128 stands for zero in the data rows.
Here are some points, one per row:
[114 133 125 123 169 163 100  68 103  41 134 125  78 144 139 121 150 135
 152 135 176  75 149 232  92 186 108 156 164 173  97  87]
[ 77  86 135 146 106 124 161 128 147 130 188 121 156  89  68 193 224 122
 108 147 154 178 141 131 103 133 100  69  68 119 205   0]
[ 91 195 134 170  87 141 192 194 150 110 122 206 172  91 174 144 127 109
 209  96 160  88  87 150  80 255 119  94 125 111 105 163]
[144 192  20 118  82 162 106 167 123 102  44 102 105  83  96  80 110 142
 132  99   0 115 154 102 126  84 113  78 167  19 170 140]
[126 148  45 135 101  91 111 170  87 147 169 195  57  73 122 132  91 177
 128 140 179 154 142 141 110 103 132 150  68 160 113 125]
[156 163 149 113 133 132 155  56 118  90 130  77  63 122 132 146 170 139
  92 114 139 165 199 147 107 148 114 107 131 138 168  81]
[ 97 127 147 150  66 139 103  80 154 135  53 151 107 144 171 127  67 142
 131  92 132 103  92  82  98 170  80 160  75 143 167 119]
[168  54 167 151 116 135 114 171 129 139 117 106 108 171 131 179 121  57
 152 135 118 128  88  87 131  30  94 190  91 114 143 118]
[146 150 175 111  61  93  75 128  81 137 223  16  92 124 154 141  85 176
 107 133  74  64  84 117 170  49  82 143 160 137  41 163]
[ 58 114 191 206  72 170 101 119 184  98 104 133 112 114 178 142 160 141
 134 229 156  99  98  81 135 119 160  81 134 124 193 174]
[111 150 116 118  94 145 148 167 110 166  91  99 107 109 188 154 123 106
 118 106 128  68 164  45 161 191  99 167 119  96 137  68]
[183 128 151 111 148 108 139  86 108 129 145 163 116 106 117  77 215  57
 105 113 129 135 117 151  65  85 127  91 117  86  80  49]
[125  78  93 183 150 147 116 111 152  88 159 119 111  89 134  90  90 179
 143 126  81  99 135 117  86 105 131 190 154  57 180 109]
[106 139 204 120 214 160 134 139 218  90 103 121  73  93 179 131  25  92
 137  69  72 131 126 117 189  78  72 127 102 137 120  75]
[110 169 117 128 129  97  53 102 127 106  76  37 121 128  72 194 106 108
 166 127 121  70 164 184 117 195  30 107 159 119  84 131]
[255 164 104 118  91 127 118 167 135  99 124 165 159 133 169  87 152 116
 143 168 176 193 144 149 100 140 107 143 129 126 126  95]
[ 77 118 167 118 159 147 132 151  59  82  98 148 144  95 154 131 111 180
  76  92 110  78  74  98 133 128 159 139 144 175 150  58]
[ 88 180 150 211 114 116 112 113 170 110  76 162 159 142  20  29 160 169
 105 148 135 129  74  94 229 150 164 237  69 105  30  84]
[130 205 211 156  47  86 118 132 102 108 157 138  70 169  87 154 126 198
 154 214 145 122 180 203 203 163  85 143 174  91  95 111]
[182 102 126 101 135 142  84 115  77  81 123 134 140 130 144 124 154 110
  75  22 142  81  74  29 150 135 108 163 114 133 144  94]
[125 133 109 166 119 107 192 101 146  81 115 106  37 131 103 129 173  45
 114 159 169 210 106 106  51 101 135 119 140 153  79  53]
[ 37  99 147 155 114 120  71 151 100 155 122 140 141 102 156  81  96  72
 143 102 166 140 126  82 115  76 163  93 173 136  79  86]
[145 173 149  76 183 166 131 153 155 177 147 104 137 112  83 154 141  94
 121 190 112 131 159 117  53 186 151 118 136 145  93 122]
[105 145  81 104 105 120 165  65 103 170 134 211  85 129  94 107 140 180
 131  93 192 180  72 171 155 143  89 103 164 135 186 170]
[166 117 128 174 149  53 165 105 114 155 162 153 161 181 124 117 121  77
  74  62  56 137 193 103 111 144 134  53 127 185 130 192]
[115 181 200 100 164  83 162 103 201 137 113 116  94  90  68 127 159 208
 156  77 128 194 111 111 166 125 209 148 127 170  92 121]
[ 66  88 118 122 121 144  86 122 101 138  92 110 146 145 174 124  69 142
 134 143 131 109 142  77 152 163 114 128 104 131 119  85]
[198 154  91 191 139 119 197 116 137 131 100 128 173 130 183 161 176 136
 119  85 160 127  44  96 108 119  85 123  94 110 127 183]
[114 127 101 113 157 124 120  90  95  96 108 137 226 119 105 128 195  37
 124 122 127 158 159 164 109 102 123  93  84  85 132 180]
[153 153 143 146 103 117  85  87 115 135 158  57 182 100 123  92 125 106
 109  60 171 103 134 212 101  94 186  84  98 135  96  98]
[114 110 104 132 145  73 146 136  74 149 139 165  89 121 104 132  84 120
 233 145 163 154 137 147 160 108  97 137  52 165 196 145]
[ 88  99 122 102 125 138 102 101 117 112  97 122 112 158 192 123 103 147
 130 112 133  86  70  70 152 143 106 172 122 123 129 140]
[149  42 193  72 148  67 103 169  77  91  85 108 139 122 116 162 211  98
 130 148 103 116  76 219 144 174 192 134 107  46 140 160]
[120 134 171  99 172 163 144  88  71 149 170 157 107 120 103 159 172 170
 204  69 179 154 210 120  75 178  95 123 106 106 101 224]
[181  98 196 180 147  65  35 210  99 138 117 126 146 139 110 191 135 135
  71  76 109 145 132  82  86 255 188 162 112 122 180 219]
[101  50  97 156 176 135 128 141 178 136 176 139 160 132 142  88  97 247
 163 105  82 110 149 138  68  89 115 194 152  88 143 162]
[107 114  69 117 118 103 168 135 139  96 113  62 147 243 114  16 105 210
 184 142 106 127 152 104 110 129 198  70 106 102 160 140]
[ 60  63 141  97 104 148  84 118 111  94  90  94 109 127 149 118  96 127
 128 175 152  93 135  71 155  90 128 148 113 125 119 147]
[ 48 174 108 138 115 104 110  51 107 219 166  30 143 140 113 158 101 102
 123 135  71 106  58 201  76 174 160 111 108 133 103 113]
[201 135 134 128 123 142  80  92 132 109 117  72 158 129 164 145  67 168
 102 184 134 130 126 227 140  90 136  87 114 154  77 155]
[ 62 144 118 121 117 110 179 160 198  37 163 130 133 129 145 125 206 121
  55 168 109 176  58 148 141 135  93  71 164 187 160 242]
[ 84  80  99 172 153 146 117 114 149 110 165 138 138 116 150  72  82 162
 152 119  97 114 110 127  94 133 132 182 188  63 174 110]
[ 38 145 171  90 114 146 168 152  87  90 118 111 188 130  86 151 108  45
  17 229  91 132 155 168  63  98 151 195 147 144 158 168]
[152 127  46 135  84 148 189 141 174  56 123 128 172  70 167 200 150 158
 134  71 168  96  50  85 142 196 156 120 110 165  91  93]
[142  96  92 126 133  84 103  88 127 171 111  90  88 127 115 100 158  71
 102 144 166 117 154 163 121 179 150 139 185 145  83 212]
[122 130  53  95  99  98  58 121  99 112 141 250  57  78  99 120  67 148
 119 136 155 141 114 117 117 102 101 120  85 135 122 123]
[173 116 131 131 138 221 141 122 121 218  70 223 213 133 129 200 162 193
 118 152  66 141  79 126 138 133 121  93 114 162 116  64]
[ 73 114  87 147 170 102 157 115 128 195 113 139 167 169 173 142  90 134
  82 158 183  80  70  89 172 106  65  91 156  73 132  85]
[ 86 112 161 126  48 181 141  93 176  88 148 179 163 167 141 226 153  68
 120  66 122 116 131  68 122  80 125 180 128  63  98 192]
[160  54 181 113  61 232 151 109  94 231 148 108 156  65  86 115 158  73
 147  95 134 184 122 102 134  84 154 100 135 114 121 202]
[190 159 107 191 121 110 121 149  78 168 152  87 103 121  92 136  83  91
 161 117 136 148 122 204 174 123  61 151 132 156 140 111]
[ 60 100 112  88  94 140  80 118 148 198 141 126 154  97 150 145 168 108
 156 209  93 129 174  49 148 137 152 154 160 154 154  91]
[197 168 155  82 113  76  97 128 227 192 109 119 193 137 104 162 122 155
 118 182 207 137  71  76  50  95 129  99 115 116 171 150]
[184 111 162  99 157  60 203 104  93 120  95 124 175  69 169  73 175 147
 113 227 126 142 127  55 116 137 116 128 161 169 115 187]
[177 139 100 139 167 110 148 151 105  67 133 111 132 174 134 230 127 150
 111 156 116 161 250 104 124  80 154  69 119 155  84 120]
[184  36 183 114 112  81 127 162 148 122 122 149 187 103 132 110 111  84
 139 218 148  45 123 109 146 117  84 130 139 131 134  62]
[184 157  86 198 116 175 225 161 151 106  67 123  86  77 144 111 136 192
 103 133 167  58 236 127 156 103 160 122 100 132 141 206]
[102  93 192 110  88 149 147 197  50 167 124 108 182 135 137  77 171 198
 102 142 127 180 116  76  91 163  40 150  89 123 114  59]
[ 82 126 174 104  75 113  59  99 114  99 122 138 227 161 127  98 125 122
  99  41  99  68 146 195 125  47 115 133  97 177 121 148]
[162 150 145 127 149 197 189 163 144 140  75 148  71  92 150 198 146 142
 150 165 158 129   4 115  91 107 145 129 157 126 133 167]
[130 231 124 102 162  43 131 145  44  79 189 150 186 132 115 130 120  79
 255 148 143 165  93 104 136  78 129 157 126 156 194 139]
[ 58 127  86 144 148 168 137 114  94 128 121  52 118 142  97 164 148 140
 125  78 123 159 128 223 128 143  76 149 149 203 114 157]
[ 75 130 181 124 189 151  40 196 151 203 144 111  97 161  98  93 206 105
 113  66 120  47 140 120 147  60  97  79 133 151 168 127]
[147 171 156 109 128  93 119 121 132 206 107 150  56 147 155 152 212 106
  91 132  98 139 141 180  97  13 187 174 106  88 142  65]
[190 111  82 130 140  99  71 127 140 121 159  80 117 121 109 148 164 133
 130 157 139 168 120 166 133 175 106 108 154 147 111 154]
[193  63 106  88 118 164 188 146 130  40 170 125 104 241  51 167  57 132
 123 119  88 114 135 133 138 174 214  72 159 137 130  60]
[110 109  93 133 127 135 156 178 130  78  84  93  93 146  93  36  97 166
 146 105  92 111 163 113  98  65 170  96 169 103 173 147]
[121 162 114 138 226 153 169  91 187 165 139 134 189 123 145 139 114 140
  90 211 139 173 178 165 183 115 173 170  87  91  83 173]
[221 157  80 118  99 202 134 122 200 154 120 100 176 145 136  86 133  89
 161 100 155 119 201 175 172 150 117 201 189 244 172 113]
[181 160 125  89 169 218 116  56 161 103 211  84  78 146 137 128 110 113
  99 142 127 172 105 136 166 188 171 120  94 111 164 144]
[ 49 124  50 103 129 128  74 168 108 100 154 234  96 120 103 152  81 141
 147 170 154 150 146 136 123 101  77 110 100 147  97 178]
These points spread out most along one direction. Take the direction at right angles to it along which they spread out most. Go by this last direction. How many in every 100 of the points above lie lower along it than each point below? Answers are rounded to whole numbers. More than half of the points above lie lower than the first one.
[187 147  93  87 146 146 198 158 151 144 142 133  78 212  48  59  85 126
 109  89 110  73 146 102  76 126 158  71 155 117 121 151] 69
[188 114 140 155 133 140 123  99  95 179 132 163  39 187 188 104 196  68
 162 221  17  85 135 106  97 152 174  75  82 184 103 148] 32
[158  64 102 163 143 138 115 132 164  84 187 138 157  93 132  80 101 194
 155 119  77  94 135 130  97 129 109 158 171  58 166  63] 75
[153 180 132 140 140 178 104 126 103 112 101  86 142 164 172 150 134 153
 159  63 185 209 145 195 122  70 151 106 226 155 110  94] 70
[ 77 128 141 148 130 163  64 193  80 188 148 143 131 175 171 115 113 104
  52 135 144 116 150  94 152 166 163 153 167  92 150  88] 62
[182 152 183 140 197 123 107  29 168  84  94 175 134  98  96  80  78 114
 101 128  81 204 151 104 221 186 132 123 163 113 107 131] 55
[147 101 100 115  96 101 191 164  85 174 143 199  80  93 101 135  84 124
 152 146 182 135 106 180 144 121  97 120  99 128 160 163] 32
[ 98  90 124 122  92   3 159  99 144 209 103 150 170 115 117 243 139 106
 135  57  99 104 157  89 145 107 205 145 196 105 119 114] 28
[ 93 154 133 121 225 157 159 174 211 119 131 105 135 134  92  80 133 104
 144 125 119 175  85 134 217 152 165 155  92 110  33 141] 46
[ 89  94 162  65 127  66 176 175 247 150 124 115  72 118 229  64  89 116
 100  37  97 215 183 185 184 206 117 127  99 123 101 118] 69
[ 92 187 105 100 124 129 116 135  52 135 194 189 121 111 135 116  70 104
 173 132 183  89 165 150 184 123 118 133  93 129 186 110] 77
